0: array([408, 429, 398, 522, 398, 441, 421, 367, 274])
1: array([553, 369, 775, 695, 495, 751, 372, 337, 452])
2: array([538, 377, 752, 691, 481, 727, 348, 263, 476])
3: array([564, 327, 741, 704, 496, 722, 372, 313, 450])
4: array([722, 491, 603, 532, 578, 582, 615, 459, 656])
5: array([293, 622, 541, 426, 486, 485, 633, 547, 381])
6: array([316, 561, 621, 548, 615, 495, 505, 624, 562])
7: array([599, 610, 243, 279, 505, 437, 535, 520, 329])
8: array([493, 587, 282, 462, 378, 353, 360, 797, 553])
9: array([533, 571, 243, 347, 511, 419, 549, 525, 301])
10: array([412, 488, 264, 330, 454, 229, 446, 717, 454])
11: array([530, 399, 572, 776, 424, 725, 272, 350, 531])
12: array([388, 708, 429, 557, 568, 493, 561, 613, 386])
13: array([504, 607, 266, 308, 398, 378, 438, 600, 444])
14: array([320, 558, 754, 514, 644, 548, 562, 604, 470])
15: array([828, 359, 441, 484, 481, 576, 588, 281, 712])
16: array([753, 355, 461, 577, 594, 541, 557, 423, 669])
17: array([337, 510, 669, 638, 349, 519, 360, 554, 472])
18: array([524, 628, 332, 398, 499, 359, 445, 681, 580])
19: array([811, 411, 572, 628, 580, 560, 573, 390, 764])
20: array([740, 416, 300, 424, 529, 531, 468, 401, 456])
21: array([708, 501, 568, 577, 546, 549, 593, 448, 648])
22: array([533, 609, 317, 437, 620, 398, 527, 504, 462])
23: array([510, 563, 459, 437, 502, 409, 416, 701, 544])
24: array([433, 493, 599, 626, 535, 615, 363, 324, 367])
25: array([469, 338, 535, 629, 481, 580, 363, 309, 397])
26: array([644, 346, 519, 501, 689, 588, 461, 537, 528])
27: array([475, 582, 400, 304, 358, 404, 465, 736, 487])
28: array([395, 526, 440, 597, 400, 666, 389, 464, 457])
29: array([458, 429, 376, 412, 549, 436, 523, 440, 626])
30: array([401, 488, 506, 446, 367, 640, 402, 382, 364])
31: array([550, 539, 263, 316, 516, 447, 574, 516, 289])

array([866, 421, 555, 639, 527, 576, 592, 393, 806]) 19 16 21
array([536, 604, 693, 534, 626, 467, 562, 441, 406]) 14 6 24
array([395, 545, 198, 408, 449, 291, 467, 725, 409]) 10 13 8
array([495, 419, 304, 332, 476, 480, 561, 479, 493]) 29 31 9
array([458, 428, 407, 546, 452, 517, 398, 390, 312]) 0 25 30
array([409, 420, 435, 478, 417, 443, 464, 319, 305]) 0 30 25
array([476, 432, 447, 463, 594, 453, 560, 501, 627]) 29 22 26
array([392, 340, 315, 331, 551, 373, 580, 568, 484]) 29 10 31
array([315, 582, 531, 451, 554, 453, 655, 518, 318]) 5 12 14
array([336, 713, 629, 394, 437, 377, 466, 687, 362]) 5 12 27
array([344, 425, 433, 511, 380, 422, 461, 375, 316]) 0 30 25
array([272, 450, 547, 438, 554, 390, 618, 541, 405]) 5 6 14
array([708, 424, 325, 403, 527, 489, 471, 399, 399]) 20 31 7
array([379, 416, 407, 529, 422, 481, 439, 407, 293]) 0 30 25
array([312, 623, 764, 527, 659, 518, 569, 535, 478]) 14 6 5
array([479, 266, 454, 590, 387, 601, 353, 323, 389]) 25 0 30
array([303, 566, 749, 508, 689, 513, 579, 560, 499]) 14 6 5
array([393, 336, 274, 389, 577, 377, 520, 522, 449]) 29 22 9
array([444, 440, 400, 415, 623, 385, 561, 477, 651]) 29 22 23
array([548, 385, 540, 572, 395, 623, 370, 229, 398]) 25 24 30
array([526, 354, 535, 610, 384, 682, 375, 279, 404]) 25 24 11
array([532, 358, 516, 727, 427, 735, 318, 351, 576]) 11 25 3
array([595, 587, 431, 484, 615, 481, 516, 495, 397]) 22 12 9
array([304, 503, 541, 447, 619, 425, 598, 584, 382]) 5 6 14
array([477, 474, 333, 447, 603, 451, 549, 468, 603]) 29 22 18
array([326, 506, 522, 471, 575, 403, 654, 547, 330]) 5 12 6
array([564, 555, 530, 499, 372, 494, 503, 638, 704]) 23 18 21
array([500, 262, 468, 597, 453, 623, 350, 292, 379]) 25 24 30
array([340, 555, 528, 396, 569, 434, 559, 472, 346]) 5 12 22
array([338, 575, 775, 511, 658, 459, 562, 564, 453]) 14 6 5
array([472, 589, 391, 321, 380, 454, 465, 719, 527]) 27 23 18
array([288, 564, 534, 401, 572, 400, 612, 504, 332]) 5 12 6
